In each game, the first row plays the second. By how much does the first row win? 10 means about a draw, 20 a big win and 0 a big loss. Wins can go round in a circle. Each row has two weighted sums of its numbers, A and B, taken from their middle values. A row wins by its A times the other's B, less its B times the other's A.
[-0.8 -0.6 -0.3 -0.6  1.2  0.1 -0.6 -0.7  1.  -0.5]
[-0.7 -0.6  0.2  0.2  1.  -0.1 -0.6 -1.   1.  -0.5] 8
[-0.8 -0.5  0.7  0.4  0.  -0.4 -0.6 -1.3  1.  -0.2]
[ 1.7 -0.6 -0.8  2.2 -0.6  0.3 -0.7 -0.6 -1.4  1.6] 9
[-0.8 -0.7 -0.2 -0.7  1.2 -0.2 -0.7 -1.2  0.7 -0.5]
[-0.7 -0.7 -0.8 -0.7  1.4  0.8 -0.7  0.1  0.9 -0.6] 9
[ 0.4 -0.7 -0.8 -0.3  1.7  1.3 -0.7  0.8 -0.3 -0.5]
[ 1.2 -0.7 -0.9 -0.1  0.8  1.5 -0.7  1.1 -1.2 -0.7] 2
[ 1.3 -0.7 -0.8 -0.1  0.5  1.2 -0.7  0.6 -1.4 -0.2]
[-0.7 -0.7 -0.9 -0.7  1.4  1.4 -0.7  0.9  0.1 -0.3] 10
[ 0.  -0.7 -0.8  0.2  0.9  1.7 -0.7  1.1 -0.8 -0.4]
[ 1.  -0.6 -0.9 -0.8  0.8  1.6 -0.6  1.2 -1.5 -0.3] 9
[-0.2 -0.7 -0.9 -0.9  1.3  0.6 -0.7  0.1  0.4 -0.3]
[-0.7 -0.6  0.5  1.2  0.5 -0.5 -0.4 -1.   1.  -0.2] 7
[-0.1 -0.7 -0.9 -0.5  1.5  1.2 -0.7  0.8  0.2 -0.6]
[-0.7 -0.7  0.1  0.6  0.6 -0.4 -0.5 -1.1  0.5 -0.6] 10
[-0.7  2.3  1.6 -0.5 -1.1 -1.   2.2  1.5  1.2 -0.4]
[-0.8  1.4  1.6 -0.3 -1.2 -1.   1.2  0.3  0.2 -0.6] 12
[ 0.3 -0.7 -0.8 -0.8  1.   1.7 -0.7  1.3 -0.8 -0.5]
[ 1.3 -0.6 -0.8  0.7 -0.4  0.4 -0.6 -0.3 -1.5  1.2] 9
[ 1.3 -0.7 -0.9  3.7 -1.  -0.3 -0.6 -1.2 -1.4  2.8]
[-0.2 -0.7 -0.8 -0.5  1.   1.3 -0.7  0.7 -0.1 -0.5] 8
[ 0.7 -0.7 -0.8  2.  -0.6  0.9 -0.7  0.3 -1.5  2.2]
[ 1.7 -0.6 -0.8 -0.7  0.1  0.8 -0.7  0.1 -1.  -0.1] 12
[-0.8  0.7  1.1  0.8 -1.1 -1.   0.5 -0.7 -0.3  0.2]
[ 0.9 -0.6 -1.   2.5 -1.   0.5 -0.7 -0.3 -1.6  2.7] 6
[ 1.6 -0.7 -0.8 -0.8  0.3  1.4 -0.7  1.  -0.8 -0.7]
[-0.8  2.2  1.4 -0.7 -1.1 -1.1  2.4  1.7  1.4 -0.5] 7
[-0.7 -0.7 -0.8  0.2  1.   0.5 -0.7 -0.1 -0.2 -0.2]
[-0.7 -0.7  0.1 -0.3  0.8 -0.4 -0.6 -1.3  0.7 -0.7] 10
[ 1.9 -0.7 -0.8  0.7  0.1  1.  -0.7  0.4 -1.5 -0.3]
[ 0.9 -0.6 -0.9 -0.6  1.2  2.  -0.7  1.7 -1.2 -0.4] 9
[ 1.6 -0.7 -0.9  1.5 -0.6  0.4 -0.7 -0.3 -1.5  1.4]
[ 1.4 -0.7 -0.8  2.1 -0.4  0.4 -0.6 -0.2 -1.4  1.3] 11
[ 0.  -0.7 -0.9 -0.4  1.5  1.3 -0.7  0.9  0.  -0.6]
[-0.8 -0.7  0.2 -0.6  0.2 -0.7 -0.3 -1.1  0.7 -0.7] 12
[-0.8  2.5  1.7 -0.5 -1.1 -1.1  2.6  2.1  1.7 -0.3]
[ 0.1  0.3 -0.9  3.9 -1.2 -1.1  0.3 -1.1 -0.7  4.8] 8
[ 1.4 -0.6 -0.7  1.4 -0.4  0.3 -0.6 -0.4 -1.4  1.4]
[ 1.3  0.  -0.9  3.1 -1.1 -0.6 -0.2 -1.1 -1.2  2.9] 11
[ 0.3 -0.6 -1.  -0.6  1.6  1.1 -0.7  0.6 -0.4 -0.2]
[ 1.2 -0.6 -0.9 -0.6  0.9  1.9 -0.6  1.5 -1.4 -0.2] 7
[-0.9  1.8  1.8 -0.8 -1.1 -1.2  1.4  0.2  0.4 -0.5]
[-0.7 -0.7 -0.8 -0.6  1.3  1.  -0.7  0.4  0.4 -0.7] 12
[ 1.9 -0.6 -0.9 -0.4 -0.7  0.6 -0.7  0.  -0.9  1.2]
[-0.8 -0.7  0.3  0.1  0.8 -0.3 -0.7 -1.3  1.1 -0.5] 8
[ 1.1 -0.7 -0.8 -0.5  0.9  1.5 -0.6  1.  -0.3 -0.3]
[-0.8 -0.6 -0.8  0.1  1.3  0.7 -0.7  0.1  0.1 -0.7] 10
[ 1.2 -0.7 -0.9  0.   0.8  1.4 -0.7  0.9 -0.7 -0.6]
[-0.4 -0.7 -0.8 -0.5  1.   0.9 -0.7  0.3 -0.1 -0.4] 9
[-0.7 -0.6 -0.1  0.1  0.6  0.2 -0.5 -0.6  0.7 -0.6]
[ 2.  -0.6 -0.8  1.7 -0.4  0.4 -0.7 -0.2 -1.4  1.3] 11
[-0.9 -0.7 -0.8 -0.6  1.6  1.1 -0.7  0.4  0.4 -0.3]
[-0.8  1.7  1.4 -0.9 -1.2 -1.   1.5  0.6  0.5 -0.6] 12
[-0.7  2.1  1.8 -0.7 -1.3 -1.   2.3  1.7  1.3 -0.3]
[ 1.7 -0.4 -0.9  2.1 -1.1 -0.3 -0.6 -1.1 -1.4  1.6] 12
[ 0.6 -0.7 -0.8 -0.3  1.1  1.7 -0.7  1.3 -1.2 -0.4]
[-0.9 -0.7 -0.3 -0.2  1.2  0.2 -0.7 -0.7  0.6 -0.6] 12
[-0.8  1.7  1.8 -0.7 -1.1 -1.1  1.8  0.9  0.7 -0.5]
[-0.8 -0.2  0.5 -0.5  0.  -1.1  0.2 -1.2  0.7 -0.4] 8
[-0.8  0.1  0.5 -0.8  0.  -1.1  0.3 -1.   0.6 -0.8]
[ 0.9 -0.6 -0.9  2.8 -0.7  0.2 -0.7 -0.4 -1.6  2.4] 10
[-0.7  1.4  1.5 -0.4 -1.2 -1.1  1.  -0.1  0.3 -0.6]
[-0.7  0.8  1.1 -0.7 -1.1 -1.1  0.6 -0.5  0.5 -0.4] 6
[ 0.2 -0.7 -0.7 -0.7  1.3  1.7 -0.7  1.3 -0.1 -0.3]
[-0.7 -0.7 -1.   0.5  1.5 -0.3 -0.7 -1.2  1.  -0.5] 10
[-0.8  1.9  1.4 -0.6 -1.  -1.1  1.9  1.1  0.9 -0.4]
[-0.8  1.8  1.6 -0.7 -1.1 -1.1  1.3  0.3  0.2 -0.6] 13
[-0.9 -0.7  0.3 -0.4  0.6 -1.   0.  -1.2  0.7 -0.4]
[ 1.  -0.7 -0.8 -0.5  0.9  1.6 -0.7  1.1 -1.  -0.3] 4
[-0.8 -0.7 -0.6 -0.7  1.   0.3 -0.7 -0.5  0.7 -0.6]
[-0.2 -0.7 -0.8 -0.5  1.5  1.4 -0.7  0.9  0.6 -0.3] 10
[ 1.5 -0.6 -0.9  1.8 -0.2  0.3 -0.7 -0.5 -1.1  1.4]
[-0.8 -0.6 -0.8  1.1  1.   0.6 -0.7 -0.1  0.2 -0.3] 8
[-0.7 -0.7 -0.9 -0.5  1.3  0.7 -0.7  0.   0.6 -0.5]
[ 1.8 -0.6 -0.8  0.3  0.4  0.9 -0.7  0.3 -1.5 -0.4] 8
[-0.9  1.3  1.5 -0.7 -1.  -1.2  1.2  0.1  0.3 -0.3]
[-0.8  2.5  1.9 -0.8 -1.1 -1.1  2.8  2.1  1.7 -0.4] 7
[-0.9  2.4  1.9 -0.8 -1.  -1.2  2.6  2.   1.7 -0.4]
[ 0.6 -0.7 -0.9  1.1  0.9  0.8 -0.7  0.1 -0.8 -0.6] 5
[-0.7  2.1  1.8 -0.6 -1.1 -1.   2.1  1.3  1.  -0.2]
[ 1.5 -0.6 -0.9  1.  -1.   0.5 -0.6 -0.1 -1.5  2. ] 10
[-0.7 -0.7 -0.8 -0.5  1.6  1.2 -0.7  0.7  0.9 -0.4]
[-0.9 -0.7 -0.2 -0.7  0.9 -0.1 -0.7 -1.   0.9 -0.5] 11
[-0.8 -0.6  0.1 -0.6  0.4 -0.6 -0.3 -1.1  1.  -0.4]
[ 2.2 -0.5 -0.8  1.  -0.5  0.5 -0.7 -0.5 -1.5  0.4] 7
[ 1.4 -0.7 -0.9 -0.8  0.2  1.  -0.7  0.4 -0.4 -0.3]
[-0.9 -0.7 -0.1 -0.7  0.7  0.2 -0.7 -0.6  0.9 -0.7] 10
[ 2.  -0.6 -0.9 -0.7 -0.2  1.  -0.7  0.4 -0.9 -0.5]
[ 1.7 -0.5 -0.9  1.5 -1.1  0.1 -0.7 -0.7 -1.5  2. ] 5
[ 1.3 -0.4 -0.8  2.3 -1.1 -0.2 -0.7 -1.2 -1.5  3. ]
[-0.8 -0.1  0.7 -1.  -0.2 -1.1 -0.2 -1.6  1.  -0.6] 11
[-0.8  0.3  0.8 -0.5 -1.  -1.1  0.5 -0.8  0.6 -0.5]
[ 1.8 -0.7 -0.9 -0.6 -0.7  0.5 -0.7 -0.3 -1.5  1.1] 9
[-0.9 -0.6  0.4  1.5  0.3 -0.3 -0.3 -0.8  0.9 -0.5]
[ 0.  -0.7 -0.9  0.7  0.7  0.7 -0.7  0.   0.2 -0.3] 6
[-0.7 -0.6 -0.4  0.2  1.2  0.3 -0.6 -0.2  0.8 -0.3]
[-0.7 -0.6  0.3 -0.9  0.1 -0.4 -0.2 -0.9  0.5 -0.4] 13
[-0.6 -0.7 -0.9 -0.6  1.2  1.2 -0.6  0.7  0.3 -0.3]
[-0.7  0.9  1.1 -0.4 -1.1 -1.1  1.1 -0.1  0.2 -0.4] 10
[-0.6 -0.7 -0.8 -0.2  1.7  1.  -0.7  0.4  0.7 -0.6]
[-0.7 -0.7  0.5  1.1 -0.2 -0.7 -0.2 -1.4  1.  -0.3] 9
[-0.7 -0.7 -0.8 -0.5  1.4  0.4 -0.7 -0.4  0.9 -0.6]
[ 1.2 -0.6 -0.9  0.7 -0.4  0.8 -0.7  0.2 -1.4  1.6] 11
[ 1.  -0.6 -0.9  2.7 -0.5  0.8 -0.7  0.  -1.4  2.2]
[ 2.  -0.3 -0.9  0.4 -0.9  0.4 -0.7 -0.4 -1.4  2.1] 10
[-0.7  0.   0.9 -0.6  0.8 -1.1 -0.1 -1.6  1.5 -0.2]
[-0.9 -0.7 -0.8  0.1  1.4  1.  -0.7  0.3  0.1 -0.6] 5
[ 0.2 -0.6 -0.8 -0.2  1.5  1.4 -0.7  0.8  0.1 -0.5]
[-0.9  1.2  1.6 -0.6 -1.1 -1.   0.9 -0.3  0.1 -0.5] 4
[-0.8  0.   0.9 -0.7 -0.4 -1.1  0.2 -1.3  1.1 -0.6]
[-0.7  0.1  0.8 -0.3 -0.6 -1.1  0.2 -1.2  1.1 -0.6] 10
[-0.8 -0.7  0.3 -0.7  0.5 -0.3 -0.5 -1.   1.2 -0.3]
[ 1.3 -0.2 -0.8  2.1 -1.1 -0.7 -0.3 -1.3 -1.1  1.7] 10
[ 1.3 -0.6 -0.8 -0.2  0.7  1.2 -0.6  0.8 -0.7 -0.3]
[ 1.2 -0.6 -0.9  0.8  0.7  1.1 -0.7  0.5 -1.3 -0.3] 9
[ 0.7  0.1 -0.9  3.3 -1.  -0.9  0.1 -1.  -0.7  3.6]
[-0.7  0.6  0.8 -0.3 -1.1 -1.1  1.1  0.   0.4 -0.3] 15
[-0.2 -0.6 -0.8 -0.7  1.8  1.4 -0.7  0.9  0.1 -0.4]
[-0.7  2.4  1.9 -0.5 -1.  -1.1  2.5  1.9  1.5 -0.3] 12
[-0.5 -0.7 -0.8 -0.3  1.7  0.8 -0.7  0.3  0.5 -0.3]
[-0.8 -0.7 -0.3 -0.8  1.1  0.  -0.7 -0.9  1.4 -0.7] 11
[-0.7 -0.7 -0.8 -0.6  1.6  1.3 -0.7  0.7  0.5 -0.7]
[ 1.7 -0.7 -0.8 -0.3  0.3  1.6 -0.7  1.2 -1.5 -0.6] 7
